Rotation paths and how fast each direction turns (deg/step):
Each turn is a multiple of 5 degrees from 10 to 175, or 0.
Each row of a path follows its step; steps can be skipped.

step 0: [  0 -11  14  20  10   4  15  -3 -18  -1   4  13   8  27  -2  10   0 -11
  -7 -19 -15  21   6 -21  -5   3 -15   4  -7 -14  19  -2 -11  14 -18   5
  -5  -8  -5   7   9  -9  -8 -13   3  -3 -10   7 -18 -11   3  -6  12   5
  21 -16 -16   2 -16  -9 -18  -4  -8  27  11  16  17 -18   0  -2  13   3
  13  10 -18   5  13  -5   0   1   3]
step 4: [  2  32  17 -25  11  -2  12 -11   5  -9   7   7   0  25  -9  -5   2   9
  11  -8  -5   1  21  11 -19  17   7  -7 -11  -3  -6   9 -11  -4 -19  -6
   9   9 -18  -4  13  -3   0   0   1 -16 -15  -7  23 -12   6 -14  17  -7
 -15   1  13  -9   5   4  -6  -7  -3  -3   2 -14  -5 -10 -10 -16  -6 -14
  18  -9  10  10  24  -7  15  -7   4]
step 5: [ 14  10 -11  18  -8 -18  15  -3  11   4   9  -9 -20   9   4   7  14  13
 -17 -19  -4  12   0 -12  -4   2  -7   2 -18 -29   5   0   3 -11  -5  -9
  -7  23  14 -10 -16 -23  11 -14   0 -11  16   6   2   2  -2 -16  12  17
   7 -11   5   6  10  13  -7  11  -9   0   8  -9  11 -24   3   8  -5 -22
   2 -19 -21  13 -10   5  -1   7  -4]
step 11: [ 23   0  15  12  -1   7   2   7  -6   5 -19   3  -5  21  -4   2   9   2
 -21 -13  10   6   9  -6  -3  -3 -14  -1 -18 -16  -6  22   0   2  19 -17
   7  -3   4  -5  -9 -17   1  -6 -10 -16  -8   9 -15 -18 -16 -13  -1   8
   0  20   0 -12   7  13   4   2 -20  19   3  20  -9 -23   0  13 -11   1
  24   5 -25   9   1  10   0  -5 -12]
step 13: [ -6  12 -11  -7   0 -11   6   9  -3  -3  14  -1   2  33  -5  -9   7  11
  -1  -1   2  -7  -1 -10  -4   8  -3  -7 -18  -8   1  20   5 -17  -1  -6
   0 -10 -21  19   9  -7  -3   5  -6  -3  15   1  -7   1   4   3  -1   2
 -16 -20 -14 -11 -10  -9 -25 -12   9 -19   4  -9   1 -33  11  19   1 -17
   0  -9 -11 -12  -6 -16 -26 -24  -6]
step 19: [-12  -5   5   7 -13  -7  -2  13  -1   4  -6   4  -4   0   9 -15  -5   8
 -16   0   2 -14   2 -16 -32  12  -2  -1  -3  -8   8  16 -25  10  -5   3
   1 -16 -32   3  18 -12 -11   4   0  10  -1  -3 -13 -10  11 -11   3  -2
  -3  -4  13  -2 -14   5 -17  -5  -7   3  13  14  -1 -44   3   3   4  -8
  19  10  -2 -19  -2   6  -9   2  20]
step 20: [  1  11  -8   7  10  -2  11 -17  -5  14  -8   2   5   8   2  -4   3   3
   0  -8   4 -10  26  17  -5   7 -17 -14  -9  -5   7  13 -11 -11 -27   6
  21   7   3  -2   4 -12  -3   2 -14   5  21 -15   6   0 -23  -2  21 -15
  -6   2  20   0   0  -3  14  -8 -16   5   7  -3  -2   1  -6  -6  19   9
  14  14 -34  15  18 -17 -15   4  -1]
step 22: [ -4   9   6   0 -16  -9   5  14 -16  10  -1   1 -23   6   3  -1 -16  -7
 -18  -1  -8  -2  -9 -15  -7 -10   5   0 -13 -28 -12   6  -3  11 -25  -2
   6  -2  -7   7  10 -18   1   7  11   2   5  -5  -5 -11  13   1 -18  26
   0  -1   8  15   1  15   3   3  -8  22  12  26  10 -24 -16  11   1 -12
  11  -5 -19  18 -14 -16 -15  -7  -4]
Directions:
[ 1 -3  0  0 -1  0 -6 -2  0  2  0 -1 -1 -1  3  0  2  3 -3  1 -2  2 -1  1
 -2  3  0  3 -3 -3  0  0  2 -1 -3 -2 -5 -4  1  0 -1 -3  1 -4 -5 -1  3 -1
  4 -4 -2  1 -2 -5  4  8 -2  0 -5  3 -1 -2  3  0  4  2 -1  3  3  4  3  2
  1 -2 -4  4  1 -1 -1  6  1]  125
[-4  2 -2  0  4 -1 -2  1 -1 -1  3  3 -4 -1 -3 -1  1 -1  4  3  5  2 -4  1
 -2  1  0  4  0  4 -3  3 -5  6  5 -3  1 -1 -1 -1  2 -1 -2 -2  1 -2  1  0
  0 -3  1  2  1  0 -1  2 -2  3  3  2  0  3 -2 -5 -1 -1 -6 -4  2  1 -3  6
  3  0  1  6  3  3  0 -1  1]  145
[-6  1  1 -3 -4  1 -3  2 -2  1 -1  0 -3  0  3 -2 -1 -1  0  1  0  2  5  2
 -1  2  2 -1  3 -2 -3  6 -4  0 -3  2 -3  0  0 -5  0  2  0  7 -1 -6  3 -1
  0  3 -7  4  0 -2  1  0 -5  3  3  2  2  1 -4  1 -1 -1  2  1  4 -2  4 -1
 -3  2  4 -1 -1 -4 -3 -1  0]  60
[ 2 -1 -3 -1  3  2  0 -3 -1  5  2 -4  2  0 -5 -2 -1 -1  0  2 -1  3  5  4
 -2 -3 -5 -8 -2  0 -3  0  0  3 -1  1  5  0  3 -3  4 -2 -1 -1 -2  2 -3 -3
  3 -1 -1  3  3  2  1  1 -2  3  2  0  1  1  8  4 -3  4 -1  3  0 -1  0  2
  0  0  2 -1  1  2  0 -3  6]  130
[ 1 -1 -1  4 -2 -4 -1  1 -2  2 -1  0  0  5  1  4  4  0  4  8  2  2  0 -1
  2 -3 -1  5  2 -2  2 -1  0  3 -2 -3  0 -7  1  1 -4 -4  2 -2 -2 -4 -4 -1
 -3 -4  1  3  3  2 -2 -2  0 -1  5  1 -1 -1  2  2 -3  0  1  2 -5  2  3 -2
  2  2  5 -2 -5 -2 -1  0 -2]  65
[-2 -1  0  0  0  2 -1 -3  1 -3 -2  2 -3  4  1  2 -3 -5 -2  0  0 -3 -1 -2
 -1  2 -1  0  4 -6 -3  1  5  6  2  3  1 -3 -2  1  5  0  0  0 -2 -3  1  3
  4  1  2  1 -6  3  1  4  1  0 -2  1 -1  0 -2  8 -2  0 -2  3 -2  3 -6  0
  1  5  2  0  0  1  4 -2 -3]  95

step 0: [  8 -11   6 -12 -12   3   2  10   2  21   1  18 -10 -11  12  -8 -10  10
  -1  -7 -16   8 -31  -9   4  23  -7   8  16   6   6   1   5 -17  16   7
   3 -13   0 -19  25   0 -17   6   6  -7  -3   4 -17   6  -2   7 -33  -1
  -2   8   9   5 -21   9  -4  -6   3 -25 -25  19  11  -5  -6   7  19  -8
   6   7  17  -1   1  10  13  -5  10]
step 3: [-22   5   1  25   6  -2  -9  27   4   5   2 -25  -4   0   0 -12 -24  -7
 -15  -3 -41 -15   7  15   2  -4   5  -2  -1   6  -2   0  -6 -14   8  17
   7  16  -2   4   8  -1  13   5  -7   3 -11  35  11 -26  -4  -3 -15   9
 -10   1   4   2  11  10   9  18 -10  -9  -8 -10 -11  -4  -9  -4 -14  -6
  18  -5  -7   5   4   8 -14   1   0]
step 4: [ -2  -3 -20  -5 -15   8  14 -11  -8   9   2  -6 -26  18   4  -5 -22  13
 -11  26  -2  -5   0   4  -1  -1  -5  19 -13  -5 -14 -11  15   4 -10  -3
   1  -7   3 -20  -6  -2   0  15  -3  -7  -5 -18  20   6   5  16  -6 -17
   8 -10 -21 -22  -4 -10  33   0  -7   3   8  12   3  -1  -6  -3   1  14
   4  20  -7  21 -27  -7 -15  -1   6]
step 5: [ 10   2   2   5  27  26  -5  21   4  23  -1  -8  -6   5  23  13  14   7
  -5  20  -2 -12   7   8  -1 -10 -21  -4 -14   3  13  -6 -15  16 -12   9
  -3   8 -22   1  28  18  -2  12 -10  11   5  -3  -6  -1 -13  25  20  -2
   7   5  10  18  -1 -15  -3  15 -11   6 -10  -9 -14  -8 -13   6   7   4
  17  -3   0   2  20   0   8  -2   3]
step 8: [ -2   2  -2 -14   3   3  22   5 -12  -8  12  -2  -9  -9 -14  -7  -8  23
  -9 -11  19  -7  -6   3 -12   9  -9  17  -9  24   6   2  24 -15  14  19
   0  24  -7  32  21  18  21  -7  25  -3  17 -27  10 -10  -7 -14 -13   6
  -4   0  -1   4  -2  -9 -19   4   1   0  -4   1  18   2  -9  -2   2  -1
  -6  -9  -7   7  -1   0   6   4  -8]
step 12: [  6   9   7   3   7  13   2  17 -14  15  -4  12   7  15  20   3   3   6
  -2  -5 -18  16 -21 -11 -13  -1   1  -1  -8   6  -4  11 -18   0   7 -13
 -19 -20 -16   8  14   7   5  20   7   9  16   8  20 -14   6   8 -21 -14
   2  16 -11   6 -13  -5  -3  -9  -5   0  10  -4  -8  10  27  -7  30   7
   8  33 -18  -6  -4  -7   6  11  -5]
step 13: [ 22  -8   5   9 -16   2  16   7  19 -10  -9   7  18  -5  12   5 -11  19
 -19   0   3  -5   0  14  -1  -5  15   8  10   3  27   6  -5  -1 -11   5
  -6 -22  -3  -4  16  -1  -9 -15  -5 -20 -20   3   6  -6 -10 -14   3  12
  14 -12   5   6  23  -4   8  10  -3 -18   5 -12 -23  10 -18 -12  19   4
  10  -7  15   5 -20  26  12   6  -1]
step 23: [-17  23   5  -7  15   8 -12  13   3   3   6  12  -4   1  19  -5 -14  37
   0 -18   5  21  10  11  17   3  -8  -3  12  -9  11  -1  29  -6   9  -2
  14  -6  -5   2  23  -4  21   6 -12   1   3  -7   8  -5  -9   7 -14   8
  -3 -33   0  -2 -12   2  -7   3  -5  -5 -12 -11   7   4  12  10  11  -2
   7  -3   8   4 -26   1   5 -21 -18]
Directions:
[ 1  0 -2  2  1  0 -3 -1 -3 -1 -1 -4 -1  1 -4 -9 -1  4 -2 -1  0 -2  4 -3
 -4 -2  1  1  2  1 -2 -5  2  0  2  2 -2  4  1  3  0 -4 -1 -7 -1 -4  2  1
 -2 -1  0 -4 -1 -2  0 -2  5  3 -4  3  2 -5 -1  2  1 -6 -3 -4  0  4  1 -1
 -2  1  2  1  0 -3  2 -1  1]  55
[ 2  2 -1  2 -5  4  0  7 -1  2 -1 -1  0 -3 -1 -1 -1 -2  1  0 -3  0  2 -2
  5 -3  4 -1  0 -3 -2 -1 -1  4 -1 -1  0 -1 -5  0  1  0  4 -1 -1 -1  6  1
 -2  1  7 -5  2  2  2  2 -1  1 -3 -1 -6  2  4  1 -2 -1 -1  0 -1 -3 -4 -4
 -1  3 -5  1 -3  4  6  3  3]  110
[ -1   0  -2   2  -2   0   0   1   0   0  -2   1   1  -1  -5   3  -4  -1
   3   2  -1 -10  -3  -3   0   0  -4   0   3   1   0   0  -3  -2  -1  -2
  -3  -3   3   2   0  -4   2   0   3   2   3  -6   1  -1  -4   4  -3   0
  -4  -4  -1   2  -3   2  -2   3   1  -1   3   1  -3   4   2   5  -3   2
  -1   4  -4   1   3  -2   3   3   2]  175
[-2  3 -1  3 -3 -3 -2 -2  0  2  6  1  4 -3  2  0  0  2  5 -8  2 -2  2 -1
 -1 -3  3  0 -2 -2  1  4  5  2 -4  1  1  3  0  2 -1 -2  0 -1  1  0 -5  1
 -2  1 -4  1  2 -2  6  1 -2  2  4 -1  0  0  4  2 -1  0 -2  3  3  4  5  0
 -1  6 -3 -2 -2  0  3  1 -3]  10
[ 2  2 -1 -1  3  3 -2  4  2 -1  1 -3  2  6  1 -3  1  2 -5  3 -1 -2  1 -2
 -1  0  2 -1 -1 -2  0  2 -2  1  0  0  6 -1  5  0  2  1  3 -1 -5 -1 -4  0
  1 -4  0  3  3  5  2 -4 -2 -3 -1 -1  4  1  5 -1  2  2 -3  4  2 -2  1 -3
  3  5  1  8  2 -1  0 -3  1]  35
[-5 -4 -2  2  0 -3 -1  0 -2  2  2  4  2  0  4  0  1 -3 -2  3  0  0  0  2
  2  8  2  0 -1 -1  4  3  1 -2  3  6  2  4  1 -1  1  1  2 -2 -1 -4 -2 -2
 -1 -3  1 -5 -2 -1 -3 -2  2 -2  2  0 -3  8  0  1  4 -3 -2 -3 -5  3  0  1
  1  1 -2  0  2  1  6  0  1]  140
[ 0  0  0  0  0  0  0 -2 -3  2 -3  3  1 -6 -3 -3  2 -4  0  7 -1  0  0 -3
  0  3  1 -2 -4  2 -2  1  1  2 -3 -2 -2  1 -2 -8 -1  3 -4 -1  0  4  2  1
 -1 -3 -2 -4  1  4  1 -4 -2  3 -1 -3  3 -1  0 -1  2  2  2 -4  6  0  2  0
  1  7  0 -1 -1 -5 -1  0 -3]  145
